Rotation paths and how fast each direction turns (deg/step):
Each turn is a multiple of 5 degrees from 10 to 175, or 0.
Each row of a path follows its step; steps can be skipped.
path 1
step 0: [ 27  20 -10 -19 -44  -4  -8 -10   7   2   7   7   2 -21  -3  21  17   9
 -12 -29  23 -38 -30  41  19 -25 -25  38  -1 -35  21 -15  11  25  18   9]
step 1: [  2  28 -18 -24   4   8 -18 -24 -30 -18  16  18 -19   0   7  32  41  16
   3  -4  10 -37 -26  35  24 -24   0  28  -9  13 -20  28  12  26  17  32]
step 2: [-12   7 -28 -11  15 -18  16 -27 -24  32  15  37 -34  -3 -21 -10  21 -14
  20 -10  30 -50 -14  16  13  21   8  -6 -21   7 -27  21  25   7  19  31]
step 3: [ 45  10  -5 -28  19 -16   7 -33 -30  30   6  -4 -12 -16   3  -8 -15  -1
  16 -32  21 -55 -16  -6 -27  32 -21 -11  14   3 -11 -13  32  -9   1  26]
step 4: [ 40  10  -4  -9 -10 -41  11 -32 -40   2 -15   3   7 -22  18  -8 -11   8
  -8 -46   9 -31 -32 -27   8 -21  -5  12   7 -16 -24 -28  -2  32 -23  11]
step 5: [-12 -13   4  13 -12   0 -11 -33 -31 -40  -6  15 -16 -27  13  25   4   8
  -4 -29  18 -27 -33  -8  24 -12 -25   3   4 -24 -67 -14 -23  -2   1  12]
step 6: [-47 -15 -13 -16 -10   8 -14  -4  -9  -3  11  49 -17 -29   8  -7  -3  -3
  -7 -18 -22 -40 -14 -13 -11  16 -37  17 -18 -36 -52  17  16  -3  -4  18]
step 7: [ -1 -22 -23 -27   4  20 -13 -18  -3  22   5  34  -3  -8  47 -16 -14  -7
 -14 -19  29 -26   4  16 -21  -5 -50  -8 -31 -34  -7  -7  45  11  -9  -2]
step 8: [ 22  42   4 -27  -3  20 -26 -39  11 -17   4  14  24   2   8 -16   0  -8
  -5 -22  33 -25 -22  -6  -7 -21 -31 -24 -39 -11 -10  -2  22  47 -25  -7]
step 9: [  5  21  14 -13  -2  18  17 -18  -3 -33   2  14  16   4 -33  20   0 -42
   3 -24  36 -43 -16  23  22   5 -16  25 -19 -14 -37  -8   5  40  -3 -28]
step 10: [ -6   4  -2 -32  54   4   3 -27 -18 -28  -2   2 -18 -12  -2  13  -3 -35
  14  -3 -15 -33 -32  37  -6  29 -10  53 -26 -11 -24   6   6   9 -10   0]
step 11: [  9   1 -50  -5  21 -27  -2 -35   1  13 -19   3 -26 -30   3 -22 -14 -12
   5 -10   5 -36 -27  42   1  21  -5  11 -48 -40  16  -2 -11   3 -14   6]
[-12   9  -6  -1 -13  -8   1  -4 -13   3   3 -11  15   9  -1   0   4   1
  -1  18   5  11   3   1  -3   8  -4   6  -1  -1  -3  -7   2 -11  -9   1]	0
[  4  -1   5  -3   3   0   7  -7   1   1  -8  -7  16  14  -1  -8   4  -2
  -2 -18  -3  -1   9  -2   9   0  -1 -11 -11   6  -3   7  14 -11   7   4]	70
[ 12  -1  -4 -17   0  -7  11  -2   0  -4   5  -3  -5   3   0   7   9  -6
 -20   8   1  -7  -1   1   1   6  13 -10   5  -8   4   9 -10  -5   0   6]	35
[  4   2   3  -6 -10   6   5  15   0   3   4  -1   9  -2 -10   8  -8  -1
  -2  -6 -11 -16  10   0  -6  12  -8  13  14  -3   1   1   7  -3   4  -3]	115
[ -5   2 -11  -3  -3   1  -6  11   3   3   3   9  -4  -1  -9   4   9  10
 -11   8   8  -2   9   6  -6 -15 -10 -11  -3  10   0   9  16   3  -1   1]	60
[ -4   0 -16   9   3 -16   9  -2 -11 -10 -10  -6  -5   4  -2  -2   3   3
   6  -2  -7  -7  -5   0  -3   9 -10  -9  11  10   9   1  -1   9   7  -2]	40
path 2
step 0: [-14  32 -30 -21 -23  13  40  13 -29  30  35  47  14 -19  -4  17   2 -17
  -1  32   1  14   5 -22   8  -8  -4  27 -12   3 -12  -6  34  28 -33  29]
step 1: [ 31 -22  20  -3  36 -15 -38  12  17  25  22  -8  13 -40 -24 -26   3 -16
   5 -11   2 -29  32  15  17  -4   7  26 -16  -4 -33  45 -38  10  15   4]
step 2: [-33  24   8  44  12 -21  11  -6  -5  10 -34  -5  -2  22  26  34   8  -3
   0  10  -5  -8 -34  44  15  11   3  40 -13   6 -39   4  43 -20 -18 -20]
step 3: [ -4   8 -30  26  15  43  13  -2  36 -32  25  15  18 -12  -8 -41  20  26
   7 -15  15  25  45  10   0  -2   7   7   4 -33   5  -4  11 -23 -25  44]
step 4: [  8   3  32 -31  13 -27 -15 -35  39 -20  -1 -23  -2   7 -34  23 -33   1
  -4  32 -39  16  12   0 -20 -16 -22  32  19  38 -23  -2   6 -14  24   6]
step 5: [ 15  27 -17  10  20   7  47 -40 -11  18 -22  20  14  50  24   1  -3  -7
  11 -10 -12 -36  -5  13  12  27  19 -17 -12  -6   6 -24 -37 -14  19  41]
step 6: [-25   2 -15 -14 -35  21 -28 -15  21 -34  14 -14   8 -17  14 -14 -40  18
 -14 -26  -5  18 -24 -28  39  -3   1 -26 -11  26 -23  42   9  26 -11  37]
step 7: [-23 -11   8 -16  -4 -32  18 -11  -9   7  36 -20  -6   5 -10  44 -41  21
  21  -6   7  -7  21   4   2  25  14  49 -19 -40  28 -13 -26  23  24 -24]
step 8: [ 10 -12  33  35 -16  13  -7  -4  26  -4 -17  25 -13 -13  18 -14 -15 -48
 -34  28  44  13 -24  11  32  13  30  -8 -19  13  15 -17 -36 -22 -15   7]
step 9: [-16  -9  20   3  35  12 -13  18  -4 -15  -9   8  20  12 -40  19  12  51
  -2  12 -26  30  -7 -39  27  39   1 -25  -6 -22 -20 -17  21  32 -26 -18]
step 10: [ -2   7 -30 -26   8 -13 -25  18  15 -13   3 -24 -27  16  11  10   8 -22
 -13   3  53   3  41   5 -52  20  31   0  -4   5 -35 -37 -15   7  25   7]
step 11: [-55  18  44   0 -12  -2 -13 -16  -4  14 -29  28 -18  24  -2 -10  22  12
  -2  -3 -16  -7  -2   7  10 -45   1 -15  39  16   4  -8 -49  11 -38  -1]
[ -5 -13   2   5   1  -1   4   6   5  -1  -6  -5   2  -1  -3  20  -2   0
   0   9   4  -7   8  10  -8   6  -6  -6   6  -2  -3  13   2   8  22   2]	130
[-11   8 -12  -3  -2   2  -3  -5  11  -5  12   0 -12   8  -2   8   5   4
  -8 -14   5  -3   6   6  -4  -3   3 -11 -12  -2   4   7  16   0  -4  -9]	100
[ -5  -4  -2   4   4 -13   0   3  12  -4   8  19   0   3   0  11   3   7
   0  -3  -1   8 -10  -1   0  -7   4   5 -10  -3 -16  -3 -14  -1   4  12]	0
[ -3  -7   3  17   1 -11   2  -7  -4  -1   4   2   6  -5   6 -10  -1  -6
   2   5   5   2  15  -6  -7 -10  19 -15  -3   7   4   5   3   3  -3   9]	145
[-16   0  -4   7  -5  -7  -6   9  -6  -6  -4 -18   0   3  19  -8  -2   9
   7 -13   6  -6  -1   5  -2  -2  -4   7   4  -4  -9   1  -6   7  -5   3]	85
[  6  -7   0 -17   6 -12  -7 -11   8  13  -1  -8   3 -14   7   1  -4  11
  -8  -1   5  -5  10  -5  -9  -5   2   9  -3  -3  -3  -9   0  -2   5  -7]	120
[ -5   7   8  10  14  -1   3  15   9   0   4 -12  -3  -9  -8  -4   6   8
  -6   5   1   5  -2   7  -2   7  11  -4   8   0  -6 -13   6 -15  -1  -4]	55
[ -1  10   8   3   9  -3   4   5   4   5   5  -5 -13  11  -5 -10   0   1
   7   4  13   2   5  -9   5 -10  -9   9  -8  12   5   2  -4   5  17  -3]	115
path 3
step 0: [-13  -3  -4   2  20  44  -5  43  -3  -7   9   1  -4 -18 -48  16  -3 -12
  15 -24  -2  42 -36 -11  -4  18  13  17  -5 -35 -21   7   5  -8 -17  17]
step 1: [ 29   0  17   4   1 -26 -58 -15  19  -9  23 -41  -1 -10 -16   0  25   4
  31  18   5  10  28 -11 -19  14  -8  29  20  -1 -27 -17  13  18  -7  15]
step 2: [-16 -15  -6   0 -43   5  -5 -16  -6  19  21  44   9 -11  15   2 -19  15
  13  -7  18  13  29 -16   4  26 -27 -21  34 -15 -36  -7  -1 -43   5  15]
step 3: [ 28  -3  -1 -24   9  37 -14 -14  32 -29  49  15  23   1 -35  16   3  -8
 -24   5  -2   3   0  47  21   8  -3 -18  -5 -19  18  11  -4 -20  -8   3]
step 4: [ 28  14 -11 -14  33  -6  -4   9 -14  22  16 -10   9 -30 -11  17  13   1
 -34  -2 -11 -16   1 -43  40  43   1  19   2  -2 -20 -39  18   6   3 -13]
step 5: [ 10 -28   4  17 -24  10  33   9  -5  23   6  -1   0   3 -16  10  31   5
  -2  -5   4  32  12   3  -7  -1 -47  26 -14  -6 -25  19  57  -5 -31  16]
step 6: [  1  15  -1 -26  -7   0 -16  19  19 -21  23  15  19 -11 -29 -17   6  -1
  61  -2  25   9   7  -3  32  -4  -8 -24 -20  -7 -15   1  24  27  31  27]
step 7: [ 56  22   4 -25 -22  33 -13 -27  20  37 -19  16 -11  -3 -10  -2  31   1
   8 -12 -19   2   6 -15 -15  20 -10  -3  18 -17  -2 -29 -28 -16  16  16]
step 8: [ 15 -31 -28 -14 -19  -7  20 -62   5   0  16  -8  16  11  -2  10 -14  -3
 -17  29 -14  24   3 -23  31  13   5  -4  15 -39   0  31  27   9   2  -6]
step 9: [ 13 -18  15 -19  -9   1  16  23 -12 -13  10  11  36  26 -23  13   4  16
  15 -16 -13  19 -30  16  48   0 -15  -4   6   8  -5 -56  12  -1  -8 -35]
step 10: [ 31 -10  40 -14  27  14  14  34  10  10 -11 -12 -12  -8 -23   6  -7 -43
  14 -26 -17   0  24 -19   9  10 -25  31  23 -15   8  20  22   2  28   9]
step 11: [ 33   0  13  -2 -34 -23   4 -17  15  -1  35  18   6  -3  -2 -11  -7  10
  21 -37  13   5  -6 -44 -21  -6   6  17 -11 -26 -24   9   0  44 -32  10]
[ -5  -7  -9   3 -13   0  -6   9  -1  -1   0  -9   6  -5  -7  12  -1   8
   5  -3 -10  -3  -4  -1  -5   6  -1  17 -10   7   6   4   8  -5  15 -13]	80
[ -2  10  -4  -5  -8 -12   3  -3  13   0  -2 -12   2  -2   4  -5  -2   1
 -12 -12  -1   0 -10   2   8   5   5   4  -8 -13   9  -3  -3 -15  -3  14]	85
[ -3   2  -5   3 -12   3   1   8  -2  -3   1  -2   3  13  -3  -3  11   2
  -6  -3  13  -7   6  -2  12   7   8  11  14  12   1  -9 -11  11   5   7]	140
[-16   0   9 -10  -1  11   8  -4   3  -9   1   6   4  -4  10   3  -4   2
   2   2 -12  -1  12 -10   1   4  12   5 -14   0 -10 -14   0   5  -1   4]	160
[  7  -3   3  -5   9  -2  14   1 -10   2   5   0   1 -10   0   3  -9 -11
  -8 -13   1  -7  -4  11  11  -1  -8  14  -8  14  -4   3  -1   6  -8  -1]	65
[  1 -10   1 -10   6   8  -3  12   1  -6 -12   2  17   0 -13  -1 -14   7
   1   7  12   5  -2   1   0   0  -3  -7  -8   5  12  -5  -7  -3  -3  11]	115
path 4
step 0: [-17  26 -16 -80  -5  22 -14  -2 -40  -3   4  -4   0 -13 -25   1  29 -24
  11 -29  -4  17 -20  -3 -20 -27 -16  14 -28 -12  -7 -27 -33  -3  18   4]
step 1: [-23 -31 -16  21   8  28  36  12 -42  -8  10   7  18   7   3 -10  -7  43
  -5 -28  15  -4  19 -20  28  -8 -17   8 -20 -22  17 -31 -31  51  30  -7]
step 2: [ -2  -2   9  -7  -7 -22 -15  16 -24 -19  14  -2   1  12  13  -3 -57 -27
 -11   3  17   4 -28 -35  22  30 -37  15 -30  27 -26   9  25  29  35  42]
step 3: [ -9   1  24 -63 -15  10  25 -44   2 -12 -21 -13  46  -8  23   2  -8   1
  18  -9 -28 -10  -5 -46 -24 -16 -11 -14 -21  42 -21 -11 -19   3   0  -4]
step 4: [ -7  -4 -24  26   0  30  20  -4   3  -4 -28 -42 -23  12  26 -11 -10  42
 -13 -55  17   6  -6  -8   2 -13  -5  -5 -21  12 -42  37 -20  26   3 -35]
step 5: [  2  28 -27 -16   2  11  -2 -11 -20   3   0 -17  18   0  -3  -2 -23 -39
 -13 -38  16  18  -8  13 -28   8 -31  62 -42 -18  -7  29  28 -26  27  18]
step 6: [ 21 -17  12 -47  12  21  15 -10 -17 -25 -24   9  23   2   8 -26   4  32
  31 -27   9  -3  19 -29 -53  -7 -17  15  15 -41  21 -13 -17  25  18  24]
step 7: [-24  -7  26  38  11 -14 -13  23 -41 -22  15   0 -12  10  22  -5 -28   7
  -4 -53   8  27   7 -25 -25  30  -3   5  11  10 -21  -4  13  60 -10 -19]
step 8: [ 25  16  -8 -44 -18   4 -10 -15 -36 -23  17 -24  14  -9  12  23 -19 -13
   4   3  -4  11  12  25 -28  -7 -17  11 -38  53 -26 -35  48  12  -6   9]
step 9: [ -4 -39 -25 -25 -11  10   5 -22 -21 -26  -2 -38   1  -9   2 -42  27  54
  30   4   4  19  22 -10  -9 -15  -1  26  -3  40  -2  13 -40   7  19 -22]
step 10: [-25  13 -56  34   1  -7 -18  10 -21  13  -1  17  -1 -11  10 -18 -55   6
  -6  -7   3  43  14  -9 -19   9 -41   2 -31   6   5  49 -11  18   8 -14]
step 11: [ 19  39  25 -29 -11  26   2   1 -22  13  -6   6  -8 -38 -14  -2 -24 -19
  42   2 -17  11  -4  -7 -35 -37 -48  14  -5  -4 -18 -13  -5  10  41  34]
[  1   1   3  -9   3   6  -2  -2  -5   6  -2  -8  -5 -14   3  22   8   6
 -11  -9   9   5   3  -3   3  -1  11  -3   5  18  -4   5   2  -4 -10   1]	80
[ -4  -1  -8   6  -1   7  -3  -9   4  10 -17 -13  -7   0   5 -10   3  -2
   0  17  -3  10  -7 -10  -7  -7   6   1 -13   2   2   4   7  -4  -5  -6]	65
[ 11   3 -14   4   4   6   5   7  -6  -2   1  -2   3  -5   9  -8  10  -9
 -22   2  -7   5   4  -4   1   2  -5   3  10   0  13   3 -11  -1   9   9]	80
[ 16   0   6 -23   7 -19   3  -5  -6   3   1  -4   4  -7  -3  -8   0   7
  -2   5  -6   2 -10  -5   1  -5   4   7   2  -7  -3  -5  -5 -10   0  -8]	125
[  1  -6  -6  10   2 -19   9  17   3  16  -5  -6  -2   6  -3   9  -3   3
  -6  -3   9  -1   6  -4 -12   2  -3  -2  -4   4  -2  -9  -7   0   6 -11]	125
[  2  15   5   9  -4  -1  -3   6  -6   5  -8   4   8  -4   8   3  -8  11
  -8   3   0  13 -10  14   8   7   2   2   1  -1  -5  -3  16  -2  16  -3]	125
path 5
step 0: [ -4   3  -3 -11   1 -12  29   9 -12 -12  13   3 -21  -8   7 -24  42 -23
 -17   1  28  -2 -12  41   5   0  20  -7 -24   8  50 -42   6  -4 -64 -13]
step 1: [ 12  56 -11 -26 -21  24   4   0 -39  25 -34   1  14 -32  21  15  29   3
  22  17 -17 -31  16  -7   9  -2  -3 -36  -5  19   3   6  -4  -7 -23 -42]
step 2: [  4  31 -18   6 -39 -28  -6  16 -29   9  -8 -42 -30  11  21   5  -5 -10
   2  66  -3  15 -21   3   8  19  -5  26  19  17  42  -2   7   8  20   6]
step 3: [ 28  -5  -8 -28 -37  -9  51 -29 -29  25   3  23   5  11  16 -28  23   9
 -22 -25 -13  -2  16  10  25   1  -7  36  -3 -18  48  12 -17  26  11   2]
step 4: [  0  47 -13 -12 -17 -13  -8 -19 -43   5 -19  -9   9  24  13  30   2  29
 -35 -14  -3  20  -2  20 -18  -3  10 -46  10 -42 -20  30   5   8  37   5]
step 5: [ 32   8 -37  15   1  -3  -8   6  32  25  40 -12   1  37   2 -35 -20  15
  11 -14 -14  31 -31  32  -1  17 -12  -4  34  11   4  18  11  27  37 -21]
step 6: [-34 -14 -10  14 -10 -18   4   1  17  13  13  -8  22  29   3 -18  -5 -37
   8 -42 -22   9  36  13  37 -20 -23  -8 -26 -35 -13  53 -21  -5   7  10]
step 7: [-12   0  12  18   6 -23   6 -37   2  -4   3 -14  15  46 -28  29 -42  10
  21 -28 -15   8 -13 -37 -43  39   1 -26  -9  12 -30  10 -22   0  -7   9]
step 8: [-26 -22 -24  32  60 -11  24  -6  22 -33  24 -36  -8  17 -18   0  19  -3
  19 -40  -7 -12 -11  14  -2 -19  15  26  -5  23  -6 -22  25   3  22 -16]
step 9: [-12 -21  -9  44  13  20   9  -4  20   2  -6  33  15 -45   8  38 -19 -21
  19 -13 -39 -11  58 -16  16   4  23  -8 -10   9 -34  -1   8   0   4   7]
step 10: [  0   9  73  12  11  -2   8   7  26 -30 -16 -11 -28 -10 -17   8 -10 -23
  13  25   7   5  -9 -21 -20   7  17  18  10  30 -31 -12  -2  -1  38  45]
step 11: [ 15 -40  18 -30  17  -6  44   7  24 -28  28  25 -10 -23  28  -4  -5   8
   0  -4  35 -18  12  16 -10 -27  20  39   4   2 -21 -20  19  19 -39   3]
[ -3   0   3   3   0  -5  -9 -10   7  -5  16  -8   1  -6   0  -5  13  -2
   2  -2  -4  14   2 -18  -2   4  -7 -11 -14  -1   4   0   9  -1  -7  -8]	45
[  8  -3  11   4   0  -3   7   3  -4  -1   4   4 -12   0  14   8   9  11
  17   3  -4  -6  -3  -4   8  -1  12  -6   2   1  10   9  10  -9  -1   9]	40
[ -7   1  -7  -3  -9 -11   4   0  -3  -2  -6  -8  12   1  -6 -11  -5  18
  12  -4  -5  13   9  10   0   5   7  -6  -1  -1  10   6  -4   1  11  -1]	25
[  3  -2   0   6  11   3  18  -1   4 -12  -8  -6   1   0  -5  -2  -9  -5
   5   7 -14   6  -2  -1  10  -5  -2 -11   1  -2  -4 -18  -6 -11  -8  -1]	35
[ -1  -5   5  14 -13  -4   3   7   3  -6  -8  14   4  -6  11   4   4   0
  -4 -12  -3 -11   7   4  -3  -6 -13  -8 -10  -7   5  -3  -9   0   3 -11]	130
[  5  -9  15  -7   2 -13   2  -4  -7  13  -1  -9  -2  -8   4  -3 -18  -1
 -10  -6  -4   1  -9  -2  -3  -8   4   5 -17   3   3   1  -4  -5   1   1]	95
[  5   4  -7  -4  14   2  -2  -2  -9  -2   1   3   6   4   6   4   1   5
  -8 -16   9  -1   0   7  -6   0  12 -10   2   5   1 -14  14 -12   4 -15]	95
